Each path below is one point turned by a fixed rotation once a step. After each direction that follows a path, write how fast that rotation turns it, in deg/step (0 if it stays still).
Each turn is a multiple of 5 degrees from 10 to 175, or 0.
Path 1:
[  1.3 -12.0  -3.6 -14.3  -7.8  -9.5 -16.3 -18.4 -39.4 -14.7 -16.8   0.7
 -28.2]
[ -7.3  12.9  -2.1  10.6 -33.8 -16.0 -14.3   5.2  -0.5  33.5  -6.5   7.5
 -26.5]
[ 18.0  22.2  38.2 -10.6   7.3   4.3 -32.6 -11.0   6.0   6.7  -8.9  -2.3
 -14.0]
[  8.0  -0.2  23.6   5.3 -12.6   0.7   7.4  -8.8 -41.4 -11.8  11.5  16.2
 -29.0]
[-16.6  27.7   2.0 -21.0 -27.5  -2.4   6.4  -3.9   6.2  22.8  22.0   9.4
 -23.4]
[  3.2  26.0   8.0 -26.2  32.0 -14.4 -22.6 -16.5 -11.1   3.7   0.8  16.6
  -7.2]
[  8.4  16.4 -14.5   3.2 -12.3 -21.4   2.2  -5.8 -37.5 -17.0  -4.3  -6.9
 -30.5]
[-15.8   2.7  -4.8 -20.5 -28.8  -5.1 -27.8  -8.8   4.5  24.3  -9.3  -8.8
 -28.1]
[ 19.0  13.0  25.5   9.0  12.5 -12.0 -31.3  -3.6 -11.0  18.2 -17.1  22.7
 -12.1]
[ 16.2  20.4  26.9   7.4 -25.0   0.1   5.7  -5.1 -19.1 -16.6   5.4 -13.7
 -28.8]
[-20.9  -2.0  17.3 -28.0 -16.6  10.3  -9.7 -11.7  -8.2  19.8  21.3  17.3
 -23.8]
[ 13.6  40.2   4.0  -6.1  17.7 -18.1   0.0  -2.3  -9.9  13.7   6.9  31.6
 -10.7]
[ -0.9  24.2  -0.6 -22.1  -6.2 -14.6  -5.0 -19.0 -19.0 -25.3   0.5 -25.1
 -22.8]
[-17.8 -13.6 -15.4 -13.1 -10.9 -10.2 -26.9  -4.4 -24.6  23.2  -1.4  12.0
 -30.6]
[ 24.6  34.0   5.1   5.9  -8.2 -15.7 -19.0   2.7   7.5  21.6 -22.1   6.8
 -17.9]
[  3.9   2.8  39.4  -4.4 -10.1  -0.6 -21.1 -20.9 -19.7 -17.0  -7.8 -15.3
 -19.7]
Directions:
[  7.1  -9.8  10.3  13.8 -10.1   3.4 -12.2   3.5   3.2   5.2 -13.8  -5.5
  -2.8]
55
[ -7.9 -11.7   8.7 -17.0   7.5   6.9 -11.8 -11.6   1.8  -3.0  -3.2  -2.3
   4.0]
140
[ 13.9   5.1  -4.3  -5.0  14.5   7.9 -10.1  10.2   9.4  10.3   2.2   6.2
  -1.9]
120
[ -4.7  13.7  11.4   8.7  10.9 -14.0  -5.8  -4.4   5.8   1.0  -2.6  -1.5
  12.4]
115
Path 2:
[ 26.7  22.7  27.2 -15.9  13.1 -14.1  12.2 -32.0 -25.2 -11.3 -15.4  -4.5
  -5.2]
[ -4.6  -1.9 -16.5  -8.9  12.1 -33.5 -16.7   4.0 -32.4  31.5  -6.3   9.6
 -24.6]
[ 27.0  -0.2  19.2 -14.7  47.0 -10.9  -5.8   1.9  23.0  19.5  -5.3  -4.3
   1.6]
[  7.9   8.1 -33.6  13.9  12.8   4.1 -22.6 -17.2  -0.2  31.7  29.2  20.6
  14.3]
[ 28.5   5.1  28.1 -12.7   4.1  -2.8 -22.9 -33.2   3.2 -22.9  11.0  15.7
  19.7]
[-11.1  16.9   0.3  -9.9 -19.1 -12.7 -10.7 -17.1 -20.5  17.7   2.9  46.0
 -22.6]
[ 38.5  -5.3  24.8  -9.6  20.5 -25.2  22.1   8.7  -1.3  -5.4 -12.3  24.6
 -14.6]
[ 10.5  23.3 -32.1  -1.8  25.5  -0.6  18.6  -8.5 -25.4  32.5   8.3   7.4
  -8.0]
[ 35.7   2.6   5.8  -8.2  34.6 -16.6 -29.0  -3.7 -18.9 -10.9   3.6 -16.3
  15.8]
[-14.6  24.7   5.6  -6.4   7.3   0.2 -40.1 -20.0  -5.6  40.5  -0.9  12.7
   2.7]
[ 33.6 -19.6  23.0  13.7   5.4 -25.9 -21.4  -9.2  23.5   4.5   1.5  28.5
  -0.5]
[  4.2   9.1  -8.5 -11.3   1.0   3.2  24.2 -41.8   3.1  25.8  17.4  32.2
  -4.0]
[ 32.2  -6.3  -7.7 -20.6  11.7 -21.5  -3.0  -4.0 -23.0 -33.1  18.8  20.1
  -9.2]
[ -2.8  38.1   9.9 -32.7  19.2   6.2  -0.6   6.9 -28.5  23.1  -4.7  16.9
  -2.9]
[ 36.6   9.0   1.5  26.3  21.1 -20.8 -24.8  20.8 -10.7   8.3 -13.9  13.8
  -3.5]
[ 12.7  15.2   9.8   7.5  15.5  -1.1   6.1 -41.0  -4.2  43.8  -5.4  -6.9
  18.0]
Directions:
[  0.5   5.1 -16.8  10.2 -10.4  -7.7  -8.9   5.7  -1.6   1.9   9.8   0.7
 -13.8]
170
[-20.2   3.4   5.2  11.4   3.4  -8.5   8.4   5.4   3.1  -9.9   8.3  -4.2
   5.5]
0
[-12.7   1.3   9.2 -15.7  -4.1  -5.7 -16.6   4.0  -7.8  -4.8  -4.0  -0.8
  -6.9]
90
Path 3:
[ 23.1  -7.9  -1.6  24.9  22.2  23.4   2.2  -1.4  22.5 -19.6   5.2 -11.8
  -6.8]
[-16.2  -0.8  34.7   0.4 -11.7   1.3 -15.7  -0.1  13.3 -11.1 -22.3  25.5
   1.2]
[ -3.3  11.1 -22.0  10.9   5.5   5.3  26.1   3.9  16.9 -32.0 -21.9 -13.8
   3.6]
[ -7.4  -6.8  39.6   9.1 -21.8  17.7  -7.4   3.5   4.6 -13.9  11.3 -18.2
   2.4]
[ -0.7   6.4  -1.3  -6.8 -12.9 -26.8  18.9  14.2  21.4  -6.3 -24.7  -4.0
 -25.7]
[ 13.7  13.0   4.2  -3.8   4.3  27.7 -18.7   3.5  19.7  -5.4   4.5 -35.5
   3.7]
[  5.2 -19.3  21.3   1.4 -14.5   1.2   5.8 -14.3  16.9  13.4 -30.1   9.7
 -24.4]
[-12.5  20.1  -4.7  -1.4  25.0  10.6   8.4  11.9  36.6   2.4 -12.3 -10.6
  18.2]
[-10.5 -12.6  22.7  -4.2 -16.9   9.3   0.8 -40.0   0.8  -8.3 -13.5 -19.8
   5.3]
[ -5.5 -16.3   3.2   2.7   1.4 -18.6  30.9  17.9  35.7   3.1   3.5  -4.4
   5.9]
[ -6.5  13.7  16.0  -9.5   6.6 -17.2 -27.6 -16.2   8.3 -12.4  -2.8 -35.2
   5.4]
[ 28.8 -30.2  -4.6  -6.2  -9.7  -3.9  12.4 -13.6  30.1  -9.4   0.2   4.2
 -13.0]
[ -4.4   1.0  14.7  17.7  23.3  -9.0 -31.6  14.9  23.9   1.9 -14.2  -4.1
  13.9]
[  5.2   1.2   4.7  -5.1   6.8   5.9   8.2 -38.9  10.5 -32.7 -15.3   9.9
  -8.0]
[ -7.9 -23.5   6.7  18.5 -10.7   6.6  -0.1  23.3  23.4 -14.2  -3.3   0.7
  30.1]
[-14.1  14.3  22.9  14.3   7.9 -20.7   4.8  -9.0  -2.6 -28.6 -11.1 -17.2
 -20.5]
Directions:
[ 4.3  1.9 -2.4 -3.3  6.5 11.1  5.6 12.7 13.2 -0.7 18.0  2.2  9.0]
160
[  1.8 -12.2  -2.3  -0.8  11.9 -16.3  -5.6 -12.7   3.6  -2.2   7.9   3.6
  11.6]
25
[ 16.8   0.2  -4.0  -1.8   8.3   5.8 -15.8  -0.7   7.0   9.0  -6.5   7.1
 -10.3]
60
[ 10.2 -16.5  -8.6   6.7 -11.0  13.1  -0.1  -6.3  -4.2  -1.7   1.0 -10.0
   5.8]
130
Path 4:
[ 17.2  10.0 -23.9  -5.9 -31.1   5.3   3.2   5.6  -4.5   4.2   1.5   6.0
  39.6]
[  0.3 -22.6 -33.0 -17.0  16.2   8.2  14.4  -1.2  -6.5   0.1   9.3   5.9
  30.4]
[  2.3   9.9 -12.0 -14.1 -26.4  -2.7  13.4 -18.9 -26.5   1.4   9.2  18.6
  32.2]
[  5.7 -14.7 -35.9  -3.2  -8.6  21.3  10.8   2.6  -1.6 -23.5  11.7   0.2
  26.0]
[  2.6  -0.6 -30.3 -17.0 -11.8  -9.6  14.5 -27.3  -9.0  14.3 -10.3  -0.2
  31.4]
[ -4.9 -11.1 -20.4   0.1  -4.3  19.0  24.7 -20.2 -15.3 -16.9  29.7  10.6
  17.4]
[ 11.5   9.9 -33.9  -4.1 -24.2  -7.7   1.3 -18.9  -5.2 -15.8  -3.0 -11.0
  27.0]
[ -1.1 -14.9 -31.7   2.8   5.1  14.7  27.5 -24.6   8.1  10.0  17.3  -6.6
  20.3]
[  4.9  14.6 -18.6  -4.0  -6.2 -18.4   7.9 -34.0 -22.8 -15.3  17.5  -1.4
  21.3]
[ 12.4   3.7 -28.5  17.9 -14.4  18.1  14.2  -9.6  12.4  -5.5  26.3 -11.6
  21.8]
[  9.4   4.6 -31.7  -8.7  16.1 -23.3   5.3 -24.8  -4.2   4.5   9.1 -13.8
  27.0]
[  8.5  10.8  -8.4  12.8  -6.4   6.6  19.9 -19.4  -7.6   7.1  41.7   6.8
  22.2]
[ 20.9   9.4 -31.7   0.0   3.7 -13.7  -6.8  -0.3  -1.3 -19.5  17.8 -13.1
  29.6]
[ 12.3   3.1 -18.1   3.1   2.7   2.7  16.9  -8.9   6.1  32.1  21.7   0.5
  34.0]
[ 10.0   5.0 -14.5  -8.9  16.4 -13.3   1.3  -5.1 -22.7 -16.7  33.2   7.7
  28.7]
[ 22.8  13.2 -19.0   3.9 -23.8   8.0   4.8   7.1   4.1  10.4  17.2   4.6
  38.9]
Directions:
[ -3.9 -14.4  -4.6   2.2  16.1  11.0   3.3   6.9   3.2 -11.9  11.1  -0.7
  -4.6]
170
[  0.1   8.9  10.2   4.1 -10.0   2.0  -1.7  -0.3 -12.0 -17.0  12.6   8.3
  -3.7]
120
